128 stands for zero in the data rows.
Every row has a hidden score. How much higher is the second row's score than the first row's in each pair? 15 means about the same, 30 much higher and 0 much lower. The score is a weighted sum of the row's numbers plus the product of two more (or one squared), each taken from its middle value.
[102  99 149 105 141 149 122 123 155 152 152 178 105 121 124 119 110 133 138 144]
[130 143 101 137 113 130 117 149 132  99 116 120 138 121 119 115 138 116 127 116] >> 18
[125 140 160 154 107 124 115 107 156 150 116 161  85 100 147 124 131  87  97 145]
[112 134 139 132 141 154 133 137 100 122 140 119 139 152 136 146 120 141 152 129] >> 14
[124 165 129 150 122 132 169 146  83  96 117  85 154 164 133 150 147 139 146 135]
[147 137 109 118 118 124 124 149 131 105 110 108 157 121 112 127 126 130 126 122] >> 16
[123 143 113 137 103 138 134 154 120  92 117 104 129 126 124 138 155 106 112 112]
[125 120 124 135 114 142 133 127 124 123 126 131 120 129 137 117 143 128 117 121] >> 13
[128 122 138 129 134 126 145 119 136 141 131 147 104 132 128 134 128 126 128 142]
[165 132  92  53 139  94 106 134 220 129 105 154 142 104  76  17  82 185 152 163] >> 23
[127 112 108  98 135 130 124 133 132 127 133 142 147 115 110 120 100 142 142 145]
[132 121 124 120 142 120  98 118 125 145 119 131 157 128 127 130  91 145 143 154] >> 15
[135 161 114 147 133 134 132 169  77  87 131  90 170 149 100 106 124 152 167 130]
[139 134 123 141 111 118 125 155 136 110 120 106 145 126 126 120 136 109 118 102] >> 9
[104 123 118  98 151 162 127 135 100 119 134 113 141 160 120 172  95 150 174 164]
[127 119  87  83 148 148 116 138 113 115 124 123 159 142 110 137  69 161 168 132] >> 18
[ 65 121 162 157 128 148 123 154 171 149 143 159  89 123 146 158 117  71 122 123]
[140 145 126 132 112 120 128 144 126 115 117 143 147 117 135 105 136 127 128 122] >> 15
[121 123 137 133 128 134 139 139 136 124 130 125  92 129 129 125 142 115 136 133]
[146 133 113 136  87 129  97 153 153 100  98 124 130  85 116 121 148  93  93  90] >> 16
[149 152 109 139  95 131 123 162 132  87  96  99 148 123 130 115 150 122 118 117]
[160 145  88 116 117 115 100 144 131 110 110 103 153  97 120 113 137 122 111 103] >> 12
[127 145 125 142 107 120 135 142 132 116 128 113 137 125 142 126 150 133 112 124]
[114 145 134 142 143 127 137 131  94 123 139 102 151 156 132 145 104 145 155 137] >> 16
[123 143 116 136 119 135 127 139 119 111 127 115 153 149 125 130 132 123 130 115]
[125 109 145 116 124 124 137  97 156 153 135 167  91 120 146 124 140 118 111 136] >> 12
[122 111 138 158 131 135 131 194 106 107 121 132 126 118 128 123 124 111 155 118]
[153 130  70  98  94 134 137 144 136  82  94  96 155 115 111 130 132 117 116  89] >> 13
[135 123 147 128 141 124 135 113 125 144 137 136 119 129 135 128 136 137 131 133]
[136 147 108 135  89 135 103 159 141  96 103 120 135  98 118 114 141 103 106 110] >> 21
[110 105 160 102 185 152 145 107  97 175 157 168  97 155 130 152 120 140 166 164]
[104 108 101 103 116 148  97  81 195 158 111 152  61 108 125 148  95  66 106  99] >> 16
[125  97 141 111 143 137 109  83 142 172 139 165 113 116 140 139 107 123 119 139]
[115 118 145 139 130 128 123 132 140 140 151 130 114 129 132 121 122 125 126 126] >> 18
[141 145 108 142  99 122 126 160 122  95 112  90 147 116 120 126 143 114 116 107]
[139 129  86  89  98 146 133 101 121  99 106  96 143 126 129 161 142 132 104  97] >> 16
[174 148  78 117 113 121  83 156 109 102  87 117 149  93  93 156 159  81 123  90]
[134 145 127 170 107 107 156 133 134 121 113 125 126 119 140 124 137 107 104 114] >> 7
[129 111 143 139 139 121 107 112 112 149 142 137 104 119 133 109 130 140 145 135]
[112 108 103  98 111 161  62 133 130 111 122 128 113  99  94 119 119 123 136 120] >> 20
[161 116 123 101 153 113 119 121 122 142 129 137 152 136 112 100  96 163 137 143]
[121 156 131 129 134 131 111 171  93 101 144  99 166 153 120 117 149 149 158 137] >> 18
[146 134 145 147 103  99 113 161 115 103 121 114 162  95 133  99 160 131 101 102]
[139 114 123 114 137 123 115 103 133 148 128 147 131 115 132 116 106 138 133 129] >> 13
[144 145 101 166  88 121 121 125 113 101 113  94 177 122 116 140 122 113  88  96]
[121 119 132 118 147 142 139 128 110 132 136 123 142 145 121 140 112 147 147 152] >> 17
[165 114 132 116 157  73 110 128 118 145 143 108 158 115 111  72  95 179 138 120]
[131 127 136 127 167 115 140 118 104 145 141 125 146 155 135 138  93 162 157 149] >> 8
[110 125 158 134 160 133 148 113 102 150 154 136 120 164 137 142 108 150 162 168]
[127 139 115 117 138 132 124 163 117 115 131 119 148 142 121 138 118 133 146 135] >> 20
[ 65 145 187 227 131 169 109 151  35 134 174 100 135 157 167 226 155  97 128 134]
[150 129 128 133 104 106 129 121 141 119 110 115 120 106 132 123 162 105 102 106] >> 19
[ 86 120 167 124 146 168 168 123 147 152 156 172  77 167 158 126 148 131 145 167]
[140  87 154 130 163 122  94  87  84 179 128 152 129 116 142 150  69 158 154 165] >> 10
[144 110 114 129 126 119 149 167 136 103 146 117 117 122 103 126 144 109 122  80]
[147 128 136 125 114 112 177 126 182 146 108 172 118 126 156 117 147 114  84 128] >> 21
[151 139  99 141 104 109 109 177 110  83  96  86 175  99 104 155 121 109 124 101]
[118 102 151 110 172 125 141 106 106 160 160 147 127 141 130 133 105 156 156 130] >> 15
[110  93 153 126 199 131 127 140  86 168 158 155 143 160 147 121  51 182 200 174]
[143 118 113 134  93 110 109 131 138 110 117 117 132  98 123 111 153 102  99 100] >> 12
[137 120 138 129 153 132 124  97  95 144 146 113 125 149 134 136 115 148 152 140]
[125 140  99 125 123 127  96 147 104  99 117  95 151 122  98 145 128 126 139 112] >> 22
[161 150  88 147 108 105  96 151 108  98  93  82 180 100 109 143 120 117 107  99]
[119 148 132 150 125 127 112 141 142 124 126 113 100 121 136 135 156 106 126 102] >> 14
[133 163 111 135 111 124 134 157 122 100 112 103 145 133 133 121 149 133 124 131]
[161 132 120 117 123 104 111 120 142 131 115 128 116  98 127 116 136 121 107 117] >> 16
[129 123 134 132 131 130 136 134 139 130 133 137 124 142 122 141 130 122 133 137]
[116 152 113 149 118 147 136 164  98  91 119  89 163 146 132 150 121 130 135 138] >> 17
[108  96 143 126 127 134 129 110 146 141 142 141  73 128 137 133 146  99 114 108]
[123 127 154 134 157 151 142 123  88 146 151 128 113 153 133 163 147 126 145 129] >> 12
[132 140 106 124 127 138 124 129 124 124 119 126 136 132 121 129 133 134 126 137]
[164 124  93  93 128 128 105 111 127 136 104 163 137 106 116 111 129 113 119 132] >> 16
[ 97 116 115 117 175 129 177 111 104 130 146  98 149 191 128 144  46 192 192 159]
[149 131  96 126 107 115  87 149 128 104 112 102 157  94 113 118 135 120 110 104] >> 2
[109 110 147 116 148 135 135 112 140 155 146 154  91 142 128 140 129 123 133 148]
[139 139 105 124 120 129 108 133 127 119 112 129 151 109 118 125 117 131 128 118] >> 13
[110 149 116 153 122 137 145 138  87 101 134  93 168 150 136 161 105 132 137 141]
[ 83 136 151 151 119 141 169 142  97 109 156 122 165 168 122 160  87 142 152 166] >> 15
[150 141 106 139  83 112 100 146 144 101  96 107 143  93 134 108 156 101  94  99]
[ 98  90 154 117 132 158 138 110 140 141 144 157  87 130 157 119 102 145 144 151] >> 18
[124 119 130 132 115 120  99 157 157 122 103 133 136 103 133 112  96 126 124 133]
[147 110 152  95 168 106 111 120 187 181 138 190 108 117 108  47  96 179 156 185] >> 14
[174 124 101 130 105 114  96 125 129 118 107 108 155  97 113 124 126 121  99  99]
[152 150 120 149 105 102 136 146 111  99 109  89 132 126 128 129 160 118 108 116] >> 21
[152 122 136 129 146 104 130  97 109 150 119 127 127 134 141 122 113 156 137 153]
[111 116 158 130 151 139 126 121 122 166 143 162 115 143 140 118 100 140 153 174] >> 14
[133 141  97 130 120 117 112 148 123 101 115 106 160 118 116 129 119 126 127 114]
[125 105 150 138 153 140 119 120  99 142 159 140  96 150 126  86 119 150 154 144] >> 17
[ 95 116 165 150 142 151 159  88 104 157 145 139  88 165 147 168 129 128 130 156]
[ 99 121 162 151 129 160 159  96 115 151 148 134  78 161 162 172 138 112 120 134] >> 17
[140 136 117 106 148 116  89 117 118 146 126 137 175 125 133 127  82 169 159 162]
[152 151  99 154  67 114  86 153 146  81  92 104 126  74 115 118 174  75  71  71] >> 18
[112 127 145 127 139 143 137 113 123 140 142 134 127 147 135 145 125 129 136 154]
[117 132 138 160 111 121 109 140 141 120 134 119 128 111 129 135 143  96 108 107] >> 17
[118 129 134 157  87 129 122 131 165 124 120 138 105 101 147 137 158  71  74 112]
[135 131 123 136 111 126 112 133 146 114 111 115 128 106 127 126 140 106 113 102] >> 15
[136 143 116 118 114 130 129 138 150 115 110 114 150 124 135 145 134 122 115 121]
[140 144 114 159  89 120 113 152 140 103 119  96 128 106 136 137 156  85  86  80] >> 18
[134 134 113 126 120 116 127 154 121 107 128 113 139 116 117 131 132 117 129  98]
[135 129 127 131 115 116 120 121 148 130 123 132 122 118 127 123 141 115 108 120] >> 13
[151 147  92 125 109 129  95 146 135 101 103 113 141  89 119 112 141 120 115  89]
[147 142 117 135 124 115 120 118 105 122 107 109 152 127 133 121 121 150 137 149] >> 14
[166 145  95 138  85 120  86 168 136  99 100 118 129  71 108 124 184  76  85  74]
[113 102 153  97 157 130 128 110 140 162 152 178 117 136 117 118 115 161 145 158] >> 8
[166  98 117  79 171 115 117  98 121 165 130 164 158 122 109  88  81 175 159 149]
[168 155 172 196 116  89 211 124 112 151 118 127 125 155 192  97 182 102  92 121] >> 13
[ 93 106 107 101 121 163  90 171 152 110 139 146 132 108 104 115  86 120 142 121]
[145 132 138 134 122 126 105 132 127 133 127 141 108  97 120 125 156 102 112 122] >> 9
[108 111 153 124 138 120 140  91 110 147 141 138 132 147 132 148  98 136 128 156]
[165 116 137 100 160  83 136 105 129 157 131 130 152 138 127  77 119 185 133 156] >> 19
[117 121 122 115 107 136 105 129 161 123 125 150 105 102 128 118 137 101 103 129]
[144 124 111 130 106 138 125 118 108 121 111 126 129 113 121 151 153 109 114 120] >> 13
[131 139 122 152 108 104 112 151 143 110 126 103 133 111 119 106 146 114 104 101]
[112 120 129 146 133 134 126 130 112 119 140 114 122 137 122 116 123 130 143 132] >> 21
[135 150 123 154  98 127 117 130 108  99 124 109 148 114 126 143 169 111  99  98]
[167 151 107 142  98  96  99 103 152 127  86 123  87  87 127 105 176  76  80  70] >> 23
[142 167 111 134  94 123  87 143 134 108  89 102 154 102 147 120 110 120 115 166]
[139 140 150 170  93 116 164 121 137 130 117 120 106 126 160 124 178 102  82 104] >> 20
[108 118 130 102 159 146 138 123 112 145 137 140 128 148 137 124 110 156 158 157]
[154 135  84 125  98 136  93 161 122  92  97 125 141  89  98 128 141  94 115  89] >> 19
[142  99 159 152 141 132 160 140  82 121 142 129 145 140 106 148 125 122 134  94]
[ 92  99 146 104 142 153 117 127 174 155 137 182  91 122 121 124  88 116 133 141] >> 15
[132 125 154 122 165 111 148 112 155 176 133 174 102 144 138  92 110 151 150 172]
[129 130 135 135 111 129 122 119 145 136 127 142 112 112 134 128 150 102 103 115] >> 13
[141 143 115 135 108 128 120 137 133 109 113 117 135 111 118 116 138 112 115 102]
[161 134 101 115 115 107  90 128 139 125 119 121 153  94 119 113 132 127 108 109] >> 12
[116 157 127 172 101 124 151 151  98  86 118  81 161 134 135 176 138 121 125 122]
[ 99 107 162 121 146 132 148 106 130 156 159 159 110 142 152 136 130 142 128 162] >> 18
[117 147 133 152 130 126 132 141 113 114 153 103 138 147 130 133 133 139 134 125]
[101 130 149  96 156 145 164  59 142 173 168 155  94 179 141 130 132 163 126 169] >> 14
[143 134 110 135  84 118  91 144 146 106  99 116 124  79 141  98 146 114 101 116]
[ 95 121 151  92 166 150 175  68 131 171 179 147 120 193 130 138 122 176 143 159] >> 18
[126 134 150 149  87 132 106 108 159 134 120 144  84 100 134 142 186  71  66 100]
[154 155 105 155  81 126 130 150 119  89  93 110 141 104 116 120 159  90 105 111] >> 15
[153 172 109 134 112 125 126 167 130  93 112  97 164 125  84 125 148 114 122 101]
[ 89  98 154 114 165 147 137  94 110 161 151 154 107 157 165 130 100 170 169 177] >> 27
[152  89 137 101 133  99 137  87 164 153 109 165  92  91 122 100 109 126 117 135]
[ 66  95  79  86 121 175  80  65 212 145 108 151  56 108  92 185  44  58 134  95] >> 17
[156 150  86 145  83 110 117 142 129  85  91  88 151 105 116 103 157 105 112  87]
[148 152 110 128 119 119 128 155  91  94 117 103 176 130 124 106 147 155 134 128] >> 14
[137 143  97 124 117 129 109 165 128  97 111 101 150 113 114 126 127 132 131 114]
[114 116 155 146 147 125 136 110 145 153 145 139 102 135 143 130 127 128 127 124] >> 12
[139 109 131 116 106 112 110 118 179 142 115 155 104  93 137 101 159 103  87 103]
[149 112 143 121 120  99 113 115 136 144 133 132 118  99 131  97 145 118  99 106] >> 13
[106  98 148 110 157 146 128 118 112 151 145 134 107 145 160 117 108 165 174 173]
[116 132 120 126  98 135 177  77 168 136  93 132  98 135 160 170  99  87  97 127] >> 11
[124 128 130 143 120 127 131 147 127 114 126 104 141 122 132 137 135 126 123 117]
[103 116 158 107 184 148 140 100 112 178 155 148 128 175 148 144  77 173 178 184] >> 13
[128 138 129 152 113 113  86 158 135 119 107 128 119  94 141 129 142  98 127 118]
[157 123 153 160 158  92 112  78  69 160 112 103 127 131 138 201 116 134 131 138] >> 14
[136 112 117  76 142 155 138  82 119 154 102 189 120 135 135 147 103 130 149 171]
[105 100 147 123 157 142 140  82 143 175 145 159  86 148 146 152 109 119 136 143] >> 8
[135 137 105 127 122 129 103 146 146 118 115 109 116 116 126 125 144 116 119 108]
[141 131 108 125 114 127  89 128 141 117 115 118 136  95 118 117 136 108 106 112] >> 13
[138 106 136 138 135 113 101 108 104 140 136 130 112 124 127  78 133 133 136 127]
[109 130 119 126 111 123 107 120 169 126 107 135  91 117 109 140 129  91 116 107] >> 7
[180 131 120  79 144  93 124 111 174 145 115 157 106 115 101  47 127 161 123 149]
[135 157 107 133 105 128 121 165 130  88 107 103 156 123 122 117 131 127 129 110] >> 7
[127 121 142 117 146 117 154 110 146 160 140 153 119 149 142 135 124 137 126 154]
[150 145 128 129 136 116 138 101  98 138 120 117 139 150 148 131 142 154 131 162] >> 14
[145 108 125 101 141 115 115 130 149 135 115 142 119 114 117 106 129 145 132 137]
[152 147 111 143  94 113 110 113 127 116 104 115 155  97 121 122 148 112  86  98] >> 9
[124  99 137 131 150 133 133 151  85 123 127 135 120 122 116 133 104 139 158 107]
[137 137 101 131 146 123 112 145  92 114 141 115 170 143 121  93 122 166 167 136] >> 24
[122 137 118 120 149 125 127 143 114 119 134 115 152 136 122 134  93 165 161 144]
[115 108 149 105 175 156 136 115 116 166 153 169 104 160 127 160 126 134 159 160] >> 16
[127 100 117  82 154 159 132 142 128 132 134 151 133 144 108 133  97 132 164 128]
[141 142 120 136 131  95 106 112 112 137 114 107 169 128 142 101 104 160 130 151] >> 24
[129 146 101 142  98 125 115 146 127 100 105 108 145 115 123 123 148 109 114 106]
[104 107 150  79 177 154 179  57 126 181 168 163 117 197 127 148 105 177 151 170] >> 11
[141 122 117 128 117 113 107 128 134 122 126 137 124 107 121 110 141 121 107 113]
[129 118 135 122 158 125 127  88 139 163 127 140  93 138 128 132 125 130 153 142] >> 12
[115 125 142 142 121 137 133 105 126 140 131 130  99 126 150 147 145 100 109 128]
[143 141 151 165  98 107 136 153 122  93 100  90 100 113 145 154 170 110 109 120] >> 29
[140 124 174 168 132 100 191  90 146 167 131 144  97 147 179 128 157 124  97 140]
[139 151 158 171  87 104 181 112 162 140 114 145  93 121 169 105 182  84  68 120] >> 19
[144 149 107 142  70 117 142 160 183  99  92 129 133 101 133 107 167  76  73 103]
[ 89  96 161 100 146 136 122  90 169 180 158 205  76 126 139 113 110 120 130 148] >> 11
[144 147 145 150 130 110 156 100 114 131 131  95 115 144 142 155 150 132 114 112]
[123 135 126 128 178 114 150 103  67 144 144 102 148 169 135 155  75 168 183 158] >> 18
[125 114 137 100 147 142 145  93 124 149 126 156 125 141 131 123 109 146 144 160]
[117 136 144 107 161 142 178 100 143 165 147 160 112 161 104 193 125 108 124 133] >> 29
[117 136 139 153 125 112 128 151 143 120 132 103 139 129 130 114 131 140 127 118]
[131 134  83 102 116 139  94 151 140 100 105 128 154 100  99 143 133 120 125 121] >> 11
[115 124 102 139 109 135 113 157 101  92 118  96 180 125 143 150 105 135 130 116]
[124 144 127 145 107 120 115 153 124 104 119  89 134 104 126 126 140 123 113 116] >> 9
[118 114 119  86 153 133 116 137 150 143 138 164 139 123 111 130  82 138 158 140]
[130 139 114 140 122 128 129 153 114 105 132 101 142 129 121 139 131 122 133 115] >> 16
[130 104 118 119 136 141 133 147 125 115 134 121 128 129 106 140 115 117 125  85]
[122  92 144 107 162 147 163 112 113 143 163 151  98 139 110 132 133 133 139  96] >> 11
[129 102 155 106 145 122 114 121 160 152 131 156  72 128 139 113 141 118 138 140]
[ 82 133 155 149 147 159 174 132 101 130 163 129 124 190 139 161 110 140 163 180] >> 12
[133 126 111 115 131 133 123 125 103 129 119 138 147 130 129 133 114 139 141 141]
[140 165 127 163  86 116 147 129 143  98 123  95 117 124 141 126 199  85  86 103] >> 9
[121 131 119 116 142 133 116 147 112 128 143 123 144 129 121 136 103 151 153 131]
[103 121 157 127 147 139 130 125 139 149 154 137 120 145 148 143 115 138 137 154] >> 13
[117 143 133 120 154 146 170 128 123 136 141 139 133 163 119 181 113 125 146 133]
[123  93 142  97 164 143 145  78 145 183 135 164 101 140 146 129  95 148 139 163] >> 9
[140 135 116 122 132 129 130 157 122 109 123 102 147 130 124 132 126 137 141 130]
[112 107 160 114 146 133 134  81 147 165 143 152  92 134 129 149 123 142 125 154] >> 13
[101 115 164 152 133 139 155  81 123 164 147 143  76 149 154 166 153 112 112 139]
[109 133 138 123 160 138 141 124 110 137 147 142 141 146 123 139 104 143 163 139] >> 18
[144 103 132  60 174 125 210  90 151 149 164 151 128 190  92 103 106 177 149 126]
[129 154 125 159 101 116 128 122 121 117 118  97 126 123 138 140 162 103  98 106] >> 8
[134 150 115 126 144 128 110 160 121 123 113 135 153 135 132 109  97 147 168 168]
[133 162 103 157 109 116 121 170  85  82 119  73 187 134 105 152 119 123 129 107] >> 15
[128 127 124 133 129 129 127 140 121 118 129 114 145 140 122 118 121 135 143 126]
[ 96 136 134 144 112 153 143 153 116 110 121 114 120 135 127 148 139 114 129 116] >> 16
[135 141 108 133 103 107 106 147 131 105 106 117 136 102 124 137 117 124 123 130]
[114 116 155 134 142 140 146  98 117 152 143 143 106 138 150 151 137 133 122 143] >> 13
[104 130 139 148 124 136 149 125 110 122 140 140 157 153 120 142 103 139 131 165]
[151 147 147 169 107 106 176 114 144 136 111 126 118 121 160 132 165 105  87 130] >> 12
[164 117 126 118 119  98 114 104 129 142 119 128 147 103 115 116 121 136 102 127]
[139 135 122 140 103 110 110 145 146 112  98 117 126 101 118 119 145 113 107 118] >> 21
[117 111 125 127 142 122 114 124 112 135 139 123 131 128 114 149 115 118 139 114]
[ 56 150 121 218  96 163 153 143  95 104 125  88 128 149 165 237 112  50 111 100] >> 11
[ 95 110 127 133 115 148 132  94 111 119 155  81 110 141 143 199 136 104  95  83]
[132 141  70 118  95 132  89 160 133  79 101 100 159 103 104 120 141 101 124  95] >> 24
[ 95 172 127 157 133 145 148 176 123 102 146 103 118 166 130 130 174 122 160 133]
[145 150 113 130 110 129 121 159 120  95 117 107 146 131 104 103 128 130 134 130] >> 14
[ 99 137 140 120 153 161 174 114 131 144 148 153 116 157 118 173 125 129 133 148]
[125 118  62  68 135 150  77 162 143 102 120 142 164 118  74 115  88 146 170 131] >> 20
[106 119 155 124 150 129 130 112 136 153 140 141 105 140 140 141 120 141 134 147]
[135 127 127 129 123 119 113 112 147 138 115 150 120 110 123 127 127 117 110 131] >> 15
[163 128 107 134  92 111 140 142 129  92 106 113 133 106 104 114 156 110  95  89]
[139 135 118 126 105 115 100 127 160 128 105 141 116  88 133 115 150 102  88 107] >> 7
[119 149 104 132 102 149 123 154 101  93 111  83 159 130 130 172 135 108 123 105]
[115 137 145 127 162 137 163 125 100 142 162 132 140 170 107 162 122 142 153 153] >> 13
[113 115 140 119 162 144 158 120 113 140 158 135 108 160 128 138 114 152 161 137]
[111 128 126 131 137 141 130 125 118 125 130 134 135 130 121 132 114 139 138 135] >> 17
[162 146 109 131 108 127 113 155 123 101 105  96 149 112 130 118 155 124 109 120]
[130 135 139 126 141 118 136  99 122 145 136 140 125 143 129 132 128 139 124 149] >> 11
[152  70 145 113 183 115 142 123  80 153 135 159 147 111 106 138  73 160 165 101]
[125 130 122 129 121 127 137 139 119 114 121 134 143 138 116 124 107 132 125 135] >> 16
[161 145 111 133 105 112 124 123 126 107 101 112 134 114 116 125 163 123 107 101]
[158 145 107 137  76 110  99 161 163 103  88 110 117  82 136 103 163  85  70  98] >> 27
[146 131 146 135 122  99 136  99 132 147 127 133 111 117 138 127 149 120 106 126]
[113 116 165 118 158 125 149  89 132 172 152 165 107 151 154 131 107 152 149 165] >> 15
[ 88 110 161 137 141 122 158  90 101 148 153 156 147 156 129 153  71 162 127 185]
[117 159 116 165 104 124 131 179 112  83 119  86 155 126 128 148 139 115 130 100] >> 12
[169 144  94  81 156 109 128  94  73 104 115  87 152 154 100 109 138 206 174 162]
[171 159 120 167  91  92 120 173 104  85 112  88 160 103 129  94 188 108  93  96] >> 6
[137 114 143 131 118 126 167 106 112 131 148 141 134 115 114 140 141 112  94  93]
[124 129 121 168  76 128 139 125 129 108  98 108 119 107 159 156 157  70  81  97] >> 15
[146 129 106 126 100 108 103 150 149 103 112 116 135  95 114 102 146 115 102 103]
[122 105 146 122 144 137 124  95 142 163 151 159  89 127 145 126 128 127 122 130] >> 11
[117 141 118 128 127 125 119 150 122 114 127 117 153 125 122 134 120 129 135 126]
[ 98 124 140 147 140 133 136 173  77  98 139  88 140 148 157 127 106 166 188 183] >> 27
[113 123 156 123 141 121 151 111 128 154 145 142 102 141 148 132 125 135 132 148]
[119 126 129 118 152 135 119 137 131 135 135 118 151 139 123 133 100 141 154 141] >> 20
[128 117 143 144  99 145 141 149 156 108 137 120  95 120 115 126 183  81  96  80]
[ 95 119 154 123 176 150 164 103 108 167 164 134 116 181 150 145  98 166 160 180] >> 13
